In the data rows, the value 500 means zero.
Some points, one per row:
505 518 550 481 451 474 516 514 480 494 485 484 467 522 543 507 486 434 534 505
580 549 424 448 553 417 418 476 474 431 731 545 519 235 541 385 448 425 426 443
611 520 431 408 372 404 549 593 508 514 712 468 555 505 641 382 258 521 509 528
558 611 556 566 489 479 490 483 472 526 430 492 500 537 490 524 470 517 550 505
445 438 671 553 409 694 538 494 506 573 484 469 599 797 491 455 413 573 572 502
289 273 742 581 523 833 522 425 541 645 258 474 544 950 332 603 644 563 569 529
519 300 522 481 454 489 486 436 532 540 508 494 494 565 456 519 531 449 458 514
364 367 504 557 610 537 514 394 539 526 370 511 462 574 324 593 706 529 405 567
510 500 590 470 484 467 485 517 512 537 449 521 497 507 475 471 458 468 530 473
526 728 537 502 441 553 544 580 487 449 595 465 592 466 616 402 324 594 577 503
596 870 752 564 367 635 590 582 378 399 495 521 575 565 672 450 341 538 729 439
497 548 495 532 515 501 511 498 495 467 535 515 518 469 460 510 558 511 506 494
468 619 589 515 351 598 543 566 508 495 481 533 559 649 631 472 415 559 614 508
636 295 377 417 660 427 382 480 551 624 586 473 531 405 412 432 477 436 388 512
502 461 549 490 488 558 466 505 512 520 617 505 547 479 483 397 510 486 477 485
399 652 709 608 409 603 570 517 476 454 344 491 515 690 493 515 558 601 706 586
569 463 475 546 524 437 445 456 496 555 418 489 488 498 409 537 512 467 460 534
240 588 490 556 562 560 534 479 494 404 268 561 414 527 489 672 788 646 576 534
575 515 430 484 491 406 514 551 513 500 544 530 437 424 518 497 447 403 482 479
429 225 462 491 558 474 532 509 586 669 503 444 544 680 349 469 428 575 384 603
599 412 390 482 708 359 403 427 466 411 537 540 369 268 385 498 612 397 366 443
502 412 400 441 552 461 490 514 498 518 591 479 448 461 459 453 480 473 469 499
598 360 461 488 570 460 411 468 486 565 590 430 517 449 405 406 483 419 378 508
585 381 576 417 309 467 525 560 569 585 614 479 509 609 618 426 309 457 542 533
Then 10 other points, each followed by its number:
524 724 611 503 253 576 606 621 477 417 559 565 528 598 811 451 310 589 587 473 0
613 404 350 401 468 368 495 565 521 530 683 481 554 353 569 362 322 486 379 512 1
551 507 543 473 411 444 432 459 427 496 723 583 566 439 617 432 400 498 407 477 2
464 848 669 602 428 610 545 475 435 374 482 538 533 612 615 565 509 570 622 469 3
532 259 314 481 629 297 375 382 489 496 558 439 398 316 376 505 682 383 333 541 4
445 650 497 593 551 528 435 422 464 446 513 499 522 479 497 491 648 512 555 419 5
604 231 423 454 633 375 403 461 525 590 502 450 475 426 375 480 513 405 335 552 6
629 468 476 469 284 377 575 624 452 546 754 470 548 578 669 307 202 572 480 588 7
484 355 404 519 483 541 566 519 578 641 514 448 483 611 331 550 519 512 418 625 8
553 625 449 428 448 396 530 584 434 435 580 544 501 332 641 455 301 498 491 427 9
Which of these numbered points is nearest to each point below, ignoring the 3 directions in which the first points spread most? Its number follows each.
570 411 533 461 556 524 457 519 538 555 457 496 511 478 493 480 501 472 479 539 > 6
390 692 532 497 509 545 524 501 434 403 313 571 451 416 582 613 563 537 536 409 > 9
448 543 706 601 527 676 522 437 493 491 375 520 472 689 414 528 623 579 605 507 > 3
402 774 640 578 345 615 574 553 413 377 442 604 535 552 673 560 540 584 668 443 > 0
435 475 495 584 574 550 445 393 502 522 475 474 550 556 396 477 664 517 528 457 > 5
616 420 489 487 452 407 443 440 531 539 664 468 480 512 483 358 425 438 497 550 > 4
346 491 505 550 619 625 474 416 535 516 267 502 477 546 372 714 740 502 427 471 > 3
333 551 527 502 593 589 495 470 456 435 232 565 424 501 466 684 680 508 510 436 > 9
473 580 480 569 557 499 448 414 469 463 518 504 533 449 453 481 643 512 530 431 > 5
441 598 595 484 369 569 575 577 465 507 443 517 520 593 578 478 376 576 585 449 > 9
649 576 457 469 493 334 433 529 454 437 618 467 509 341 573 425 374 451 469 517 > 6
563 488 411 487 733 419 440 448 551 457 388 546 453 320 423 619 607 441 371 479 > 6
559 429 562 543 443 486 485 456 537 563 572 476 488 578 468 410 521 481 541 573 > 4
310 717 562 642 539 644 514 440 445 430 339 520 515 554 434 589 753 630 585 505 > 5
343 475 449 478 569 536 501 460 531 466 308 540 463 458 469 619 696 599 482 513 > 1
